0: [6 6 5 4 5 6 5 3 5 4 4 5 3 3 4 6 4 4]
1: [6 1 5 4 6 0 7 2 5 3 4 6 4 4 3 3 6 3]
2: [6 6 5 5 5 5 3 5 5 5 6 7 7 4 7 4 6 5]
3: [7 7 4 4 4 5 2 4 5 3 4 3 7 4 4 5 4 4]
4: [7 6 5 5 6 5 4 4 5 5 5 7 4 5 6 6 5 4]
5: [6 7 4 5 5 7 5 8 5 4 4 1 6 5 5 4 6 5]
6: [6 5 5 7 3 4 4 6 5 6 6 4 5 3 4 5 5 3]
7: [5 6 4 4 3 6 4 3 5 4 4 5 4 3 5 5 5 5]
8: [5 7 5 3 4 7 4 3 4 3 5 5 5 4 5 4 4 5]
9: [2 7 8 4 0 7 8 4 3 4 8 6 6 8 4 4 5 4]
10: [6 6 5 6 2 5 4 5 4 4 5 1 4 4 4 5 5 4]
11: [5 6 6 6 1 6 5 6 3 4 6 3 4 4 5 4 4 5]
12: [6 6 5 5 6 6 6 4 5 3 4 5 3 6 5 4 4 4]
13: [7 6 4 6 5 4 6 4 5 5 4 5 4 6 6 5 5 6]
14: [2 6 6 6 2 6 9 0 2 4 9 4 7 4 4 7 5 5]
15: [6 5 3 3 6 6 3 6 2 3 4 7 6 6 5 4 3 5]
16: [0 4 8 9 5 5 7 6 8 2 1 6 7 5 3 3 6 7]
17: [7 3 5 5 5 1 4 4 4 5 5 5 7 7 5 4 5 4]
18: [5 6 4 5 6 6 6 8 4 5 4 5 5 4 5 4 4 5]
19: [4 5 5 7 9 5 5 5 5 7 5 6 6 4 4 4 2 5]
20: [4 7 4 5 7 7 5 6 4 4 7 5 3 6 4 5 5 4]
21: [5 6 3 4 7 5 3 8 1 6 5 7 5 5 5 5 2 5]
22: [0 5 5 6 9 4 7 4 5 4 3 4 5 3 6 6 4 5]
23: [1 5 4 5 9 7 4 4 1 6 5 2 3 6 3 6 6 5]
24: [2 7 6 2 4 5 4 7 8 4 5 5 3 5 4 5 4 4]
25: [0 7 7 4 9 0 0 6 6 4 9 3 0 8 3 5 3 7]
26: [4 0 0 8 0 5 4 3 9 2 7 4 5 5 6 7 3 5]
27: [5 6 5 5 8 7 2 5 4 7 8 7 5 6 5 5 5 5]
28: [7 4 5 4 7 3 6 4 4 4 3 6 4 6 6 5 4 4]
29: [6 4 4 5 6 1 4 4 5 6 5 6 6 6 6 5 5 4]
30: [6 6 4 4 5 3 3 5 5 2 3 1 7 7 3 4 4 5]
31: [6 6 3 2 6 7 2 5 4 4 4 4 6 5 4 5 5 5]
32: [3 7 4 2 8 6 2 5 5 5 4 3 2 7 3 5 4 6]
33: [6 7 4 5 5 6 6 8 5 3 6 4 3 5 5 5 5 4]
34: [6 6 4 5 5 5 4 5 5 4 6 5 4 4 5 5 4 5]
35: [6 5 5 3 6 4 5 3 5 3 2 4 6 7 3 4 5 4]
36: [6 7 5 4 4 6 3 3 6 3 4 5 3 3 4 5 4 5]
37: [0 7 3 3 4 0 4 8 3 1 4 8 4 5 4 5 4 5]
38: [0 8 6 1 2 0 5 5 8 2 8 5 4 4 6 5 6 5]
39: [0 7 2 0 2 0 7 4 4 9 0 4 4 3 8 5 4 4]
40: [0 7 2 1 4 1 4 4 1 7 4 4 5 5 3 6 4 6]
41: [0 6 4 1 5 4 3 1 4 5 6 2 8 6 0 6 3 5]
42: [0 8 5 0 1 0 7 3 9 8 4 2 2 3 8 5 6 2]
43: [0 7 6 2 1 0 4 6 9 4 5 7 4 5 5 4 4 4]
44: [1 7 3 2 2 2 5 6 6 4 3 5 5 3 3 5 4 5]
45: [0 7 4 0 2 3 5 4 8 6 4 4 5 4 3 4 4 3]
46: [3 7 4 1 2 5 7 6 6 3 5 4 5 4 2 5 4 3]
47: [0 6 5 3 4 4 9 1 5 7 7 3 4 4 5 7 5 6]
48: [3 7 4 2 3 6 6 6 5 4 5 5 4 4 5 3 3 5]
49: [2 6 3 2 7 6 2 5 2 7 5 1 4 5 1 6 4 5]
50: [4 0 0 9 0 5 3 3 9 6 5 5 5 7 2 4 3 4]
51: [0 6 5 4 4 0 3 7 5 2 8 6 4 6 3 3 5 4]
52: [0 2 0 6 1 3 3 1 0 4 7 5 7 0 7 1 7 7]
53: [0 6 3 3 5 3 5 4 2 4 6 5 6 4 2 7 6 4]
54: [1 7 3 3 3 2 5 7 4 5 4 6 3 4 5 4 4 4]
55: [3 1 0 9 2 5 4 3 5 6 3 6 2 6 3 3 5 4]
56: [5 0 0 9 0 6 5 2 9 3 5 5 3 8 2 5 5 3]
57: [5 7 5 3 4 6 5 6 8 5 4 4 5 5 4 5 5 3]
58: [5 7 5 1 4 7 4 3 7 5 5 3 5 5 3 3 3 6]
59: [3 6 3 5 6 6 8 5 2 4 0 6 5 3 5 6 4 4]
60: [2 7 2 2 4 4 7 5 5 4 3 5 6 4 4 7 5 2]
61: [5 3 5 6 9 6 5 3 3 7 4 5 4 6 4 5 5 6]
62: [5 6 5 7 5 4 6 7 6 5 4 2 5 4 5 5 4 4]
63: [6 6 4 5 5 4 4 4 5 4 6 7 5 5 6 5 4 5]
64: [7 4 6 5 5 0 4 3 3 5 4 3 6 5 4 5 3 4]
65: [7 4 6 5 6 0 6 3 3 5 4 6 5 5 6 4 5 5]
66: [6 2 6 5 6 0 7 4 4 3 4 1 3 5 4 3 6 5]
67: [6 3 5 4 7 0 5 1 3 3 2 5 6 7 4 5 5 4]
68: [7 6 5 7 4 3 2 7 4 4 5 1 4 4 5 4 6 4]
69: [7 5 5 6 4 0 3 3 5 5 5 6 5 5 5 5 4 3]
70: [7 2 4 7 4 2 6 6 5 6 5 2 5 3 2 4 6 5]
71: [7 3 5 5 6 1 6 4 5 5 5 5 5 6 6 4 4 5]
72: [6 0 6 5 5 3 4 3 4 7 5 9 3 3 2 4 6 5]
73: [6 4 5 6 7 3 5 3 4 8 6 9 5 5 6 6 5 3]
74: [4 7 4 4 5 5 5 8 5 3 7 6 3 4 5 5 5 4]
75: [5 6 5 3 5 7 6 5 6 4 5 4 5 4 4 6 5 4]
76: [4 7 2 3 4 4 6 7 3 5 3 5 4 4 4 5 5 4]
77: [2 7 5 3 5 6 4 7 7 4 7 4 3 5 4 4 5 3]
78: [5 6 3 3 5 6 5 6 5 6 2 5 3 5 4 5 5 3]
79: [7 5 3 5 4 3 4 9 4 6 5 2 6 8 6 3 5 5]
80: [5 6 4 5 6 5 6 8 4 6 4 5 5 6 4 5 4 4]
81: [6 5 5 5 5 2 4 6 4 5 5 4 7 7 6 3 5 4]
82: [6 0 4 1 6 4 9 4 4 1 5 3 3 3 5 4 5 4]
83: [7 4 4 5 6 1 6 5 4 5 4 4 6 8 6 4 5 4]
84: [7 5 4 6 4 4 4 5 4 5 5 7 4 3 6 5 5 4]
85: [5 6 5 4 7 6 2 4 5 6 7 6 6 5 6 5 7 4]
86: [6 4 6 4 5 0 2 2 4 4 3 4 6 6 3 4 3 3]
87: [7 1 5 5 4 0 6 5 5 4 6 2 3 4 4 4 5 5]
88: [6 6 3 3 7 8 4 5 4 5 2 4 6 5 2 6 5 3]
89: [6 5 4 2 5 5 4 5 4 2 3 2 6 6 3 5 6 3]
90: [6 6 4 7 5 6 9 4 5 4 2 3 3 3 5 7 3 4]
91: [1 5 6 6 6 7 9 0 5 7 6 2 5 4 6 6 5 3]
92: [6 5 4 2 6 3 2 2 5 2 4 5 7 3 4 4 5 4]
93: [7 5 5 7 4 2 3 4 4 4 3 3 3 5 6 4 4 6]
94: [6 5 7 9 0 4 3 6 1 6 4 0 3 4 5 4 5 5]

[5 0 5 2 9 7 6 4 4 3 6 3 2 4 4 3 4 4] --> 82 61 12
[5 5 8 6 0 5 6 3 1 6 6 3 3 6 3 5 3 4] --> 11 10 94
[0 6 6 7 9 7 6 4 4 2 4 4 5 5 4 6 5 4] --> 22 23 20
[7 0 6 2 3 0 5 4 5 4 7 4 5 2 4 5 5 5] --> 87 1 71
[6 4 5 6 4 2 6 3 3 3 2 2 2 6 5 5 4 5] --> 93 66 13
[5 2 5 5 9 6 5 2 4 7 7 5 3 4 2 3 4 5] --> 61 19 72
[4 6 2 2 5 4 6 6 3 6 3 6 3 4 6 4 5 5] --> 76 78 54
[0 0 8 4 6 8 0 4 3 5 6 2 5 6 6 3 4 3] --> 23 85 61
[4 6 7 6 0 6 6 6 2 4 6 4 4 6 4 3 4 4] --> 11 9 10
[3 6 2 6 6 7 8 5 1 3 4 5 6 3 5 6 5 4] --> 59 18 76
[0 5 4 9 9 4 6 4 4 1 4 6 7 0 5 2 4 4] --> 22 19 59
[5 1 6 5 7 4 5 2 4 6 5 8 2 4 3 3 6 5] --> 72 61 1
[6 6 4 4 4 6 3 6 4 3 5 4 4 4 5 5 5 5] --> 34 7 8
[7 7 4 5 4 5 2 6 5 5 6 4 4 4 5 4 4 4] --> 34 6 3
[5 6 5 3 3 7 4 3 4 3 6 4 5 4 4 4 5 5] --> 8 7 36
[7 4 4 5 4 2 3 3 5 2 4 2 4 5 4 5 4 5] --> 93 30 64
[5 6 4 3 4 6 6 6 5 4 6 3 5 5 3 6 6 4] --> 75 57 33
[7 0 5 3 3 1 6 6 5 4 5 2 4 4 4 4 6 5] --> 87 66 70
[6 0 3 1 4 5 6 7 6 3 6 4 7 1 7 6 3 6] --> 82 75 34
[5 6 7 4 0 7 4 4 1 4 5 6 3 5 4 5 4 3] --> 11 8 7
[5 7 6 3 3 7 4 3 4 4 6 6 3 4 5 4 4 6] --> 8 7 36
[2 7 8 5 0 6 8 3 3 4 6 7 5 6 4 4 4 5] --> 9 11 14
[5 0 6 8 3 5 3 7 7 9 5 6 7 3 1 5 4 3] --> 6 70 72
[5 6 4 1 4 6 5 1 7 7 3 3 6 4 4 3 4 5] --> 58 7 8
[7 7 5 4 4 5 1 4 5 3 4 6 4 3 6 5 4 4] --> 36 7 34
[5 0 9 3 0 4 3 7 3 7 0 9 4 7 2 6 7 6] --> 72 17 78
[4 1 3 5 6 6 7 6 4 4 4 4 5 3 5 2 3 3] --> 18 82 80
[5 0 4 1 9 5 6 4 3 4 8 4 4 2 5 3 3 4] --> 82 28 71
[0 4 9 9 6 4 6 5 9 1 1 6 9 4 4 3 6 7] --> 16 22 62
[4 7 3 3 6 6 3 5 3 5 4 5 6 6 3 4 4 5] --> 31 15 88
[6 7 4 2 4 7 6 3 4 4 7 4 6 6 5 4 5 5] --> 8 75 58
[4 5 6 8 5 4 5 7 7 6 3 5 5 3 3 3 5 5] --> 62 6 18
[6 4 6 7 3 0 1 4 4 7 6 5 5 4 5 5 5 2] --> 69 6 29
[7 4 5 7 4 1 3 4 4 4 4 3 4 5 5 4 5 5] --> 93 64 69
[6 5 6 8 3 4 5 4 4 4 3 3 3 4 4 5 3 6] --> 93 10 11
[7 7 6 4 2 6 1 4 4 3 3 6 3 3 4 4 4 5] --> 36 7 8
[0 6 4 5 6 3 5 6 4 2 6 5 5 4 4 6 5 3] --> 53 74 51
[3 6 3 2 4 5 7 3 5 8 2 3 4 4 5 4 5 2] --> 78 60 76
[6 5 6 6 3 3 0 3 6 4 4 4 7 2 5 6 4 4] --> 3 69 6
[7 7 4 2 5 5 2 3 6 3 3 5 4 4 5 4 5 6] --> 36 7 8
[4 6 4 6 5 6 9 4 3 3 2 6 5 1 5 4 5 3] --> 59 90 0
[4 0 5 0 6 7 3 4 4 5 7 3 6 4 7 6 3 6] --> 31 75 8
[4 7 5 2 4 6 4 3 5 6 6 3 5 5 3 4 4 3] --> 58 8 75
[5 5 4 8 6 5 7 7 6 5 4 2 5 2 4 3 4 4] --> 62 18 6
[3 7 2 2 4 5 5 5 2 6 5 5 5 4 3 4 5 4] --> 76 48 53
[0 3 6 9 9 9 1 1 3 6 7 1 3 4 5 4 5 4] --> 23 61 91
[6 6 5 6 5 3 5 6 5 5 4 1 4 6 6 4 4 5] --> 62 93 68
